In the rows, 128 means zero.
Each row of Z is roughly a mix of the hidden directions of one of 3 groups.
Z:
[[145 128 132 167 154 158 160 118 147 133 159]
 [ 99 162 134 149 119 130 158 145  97 103 105]
 [121 138 125 136 135 115 103 145 162 153 180]
 [114 123 119 116  92 131 149 138  96 145  81]
 [145 118 132 156 161 143 131 120 169 144 167]
 [105 126 114  93 105 138 162 140  93 115 105]
 [137 126 147 166 147 127  97 127 174 147 113]
 [123 149  99 127 159 105 150 151 113 155 161]
 [ 84 143 116 133 115 140 164 151 122 128  91]
 [156  87 156 117 147 129 123 111 109 119  91]
 [ 88 137 102 112 104 134 161 145 111 132  97]
 [ 96 139 128 102 106 101 105 149 110 119  89]
 [ 94 125 124  86 118 137 156 154 102 108 114]
 [162 133 157 132 156 127 106  98 136 130  87]
 [ 96 134  95 115 110 151 170 144 106 120 115]
 [156 131 138 128 101 101 130 110  77 154 127]
 [107 112 121 132 157 152 147 145 176 148 147]
 [146  65 153 117 145 122 114 133 116 126 137]
 [109 162 109 137  74 117 141 133 112 137 108]
 [116 163  95 138 141  98 148 144 132 167 134]
 [152 116 147 145 121 113 114  82 146 167 118]
 [117 148  93 138 144 140 156 106 174 142 124]
 [109 158 114 149 132  95 126 143 159 166 113]
 [124 124 123 125 144 162 157 111 110  83  98]
 [131  88 158  98 133 144 148  98 151 143 119]
 [128 136 150 166 133 119  95 131 157 141  88]
 [124  98 137 101 155 120 133 165  88 123 145]
 [107 138 150 150 155 114  90 151 166 127 125]
 [129 100 139  97 112 138 139 142  81 102 106]
 [119 142 123 163 111 117  96 126 160 128  84]
 [145 132 129 110  92 112 115 112  83 117  95]
 [153  99 142 111 104 146 136  98  89 110 114]
 [124 121 136 139 109 102  94 148 146 162 168]
 [117 120 155 147 114 114  84 143 156 124  92]
 [149 119 127 123 138  94 133 128  76 162 143]
 [160 105 168 129 162 150 115 125 144 112 148]
 [ 77 122 118  94 125 122 125 163 141 133 104]
 [116 112  92 102  98 121 123 124 139 165  95]
 [164 105 127 127 150 148 139 107 141 134 178]
 [153 140 160 152 128 110  82 106 147 140 116]
 [107 168 106 139 127 136 145 124 181 137 133]
 [140 174 141 161 112 112  97 104 147 128 124]
 [149 126 162 156 121 128  86 101 130 121  97]
 [147 126 129  89 104 104 103 116  86 110 126]
 [113 156 101 124 100 131 172 124 104 104 113]
 [145 153 157 153 116 119 120 119  90  99  99]
 [113 138  96 110 119 157 163 141 111  90 113]
 [104 158 100 148 153 109 125 160 159 143 133]
 [ 90 141 129 110 106 118 132 152 106 115  82]
 [165 126 110 146 106 109 102  91 131 157 122]
 [132 128 156 143 131  85 100 133 136 174 131]
 [122 100 115 104 149 120 141 156 136 140 179]
 [136  86 142  99 122 158 142 114 105  98 113]
 [102 127  97 103 140 137 152 162 137 151 161]
 [122 113 150  91 127 104 151 154  91 154 132]
 [127 117 114 103  94 105 167 137  91 132 112]
 [149 128 134 144  85 143 110  94 117 104  98]
 [106  92 127 134 113 128 110 160 133 138 177]
 [125 143 107 156 148 138 126 103 184 138 133]
 [143 107 140 117 157 137 118 139  97 106 177]
 [120 156 135 184 126 117 114 128 147 141  97]
 [136 140 149 161 139 130  79 116 160 125 149]
 [118 118 110 107 175 163 158 135 133 108 138]
 [151  90 157 125 158 118  93 131 144 146 146]
 [102  93 110 115 111 128 145 163 116 131 168]
 [138 139 133 109 100 117 132 119  71 101 110]
 [148  95 157 123 151 122  90 133 141 165 122]
 [132 134 166 139 105 144  87 130 146  95 148]
 [113 126 107 118 133 166 160 110 168 110 110]
 [107 132  77 120 109 106 126 124 146 167 140]
 [120 126 123 117 107 166 132 138 116  70 115]
 [119 118 112 103 139 155 168 132 104 118  87]
 [109 154 127 120 101 113 137 135  80 104 100]
 [124 161 118 127 119 145 149 111 113 122  70]
 [108  92 140  90 149 152 148 151 133 103 126]
 [144 138 143 138 143 112 103 140 107 133 188]
 [144 130 162 128  80 106 111 120 100 142 108]
 [107 130  94 104  98 136 169 129  99 133 114]
 [117 146  97 108 137 142 182 126 115 102 124]
 [144 126 144 124  99 106 112 143  69 126 119]
 [113 186 112 143 107 138 132 118 136 135  96]
 [113 123 123 125 145 168 121 140 155  78 144]]
One row of each group comes first, with its name. Which group is each row after those in?
[102 152  91 107 141 143 163 152 139 142 146] : (67)
[113 138 150  99 116 111 112 145  90  93 103] : (61)
[114 170 119 143  94 108 112 163 115 118 111] : (118)

[129 124 147 158 158 169 167 135 145 121 137] : (61)
[135 138 104 140 134 138 168 114 115 128 182] : (61)
[108 126 107  93 107 140 170 135  92 117 123] : (61)
[106 125  98 112 132 127 157 155 131 125 179] : (67)
[146 168 125 127 164 140 143  97 141 103 105] : (67)
[166 125 138 130 100 121 110  99  98 126  90] : (61)
[141 128 120 101 106 126 165 117  74 135 125] : (118)
[136 113 134 127 132 164 139  79 169 120 128] : (118)
[111 104  97  69 116 129 139 135 124 138 142] : (61)
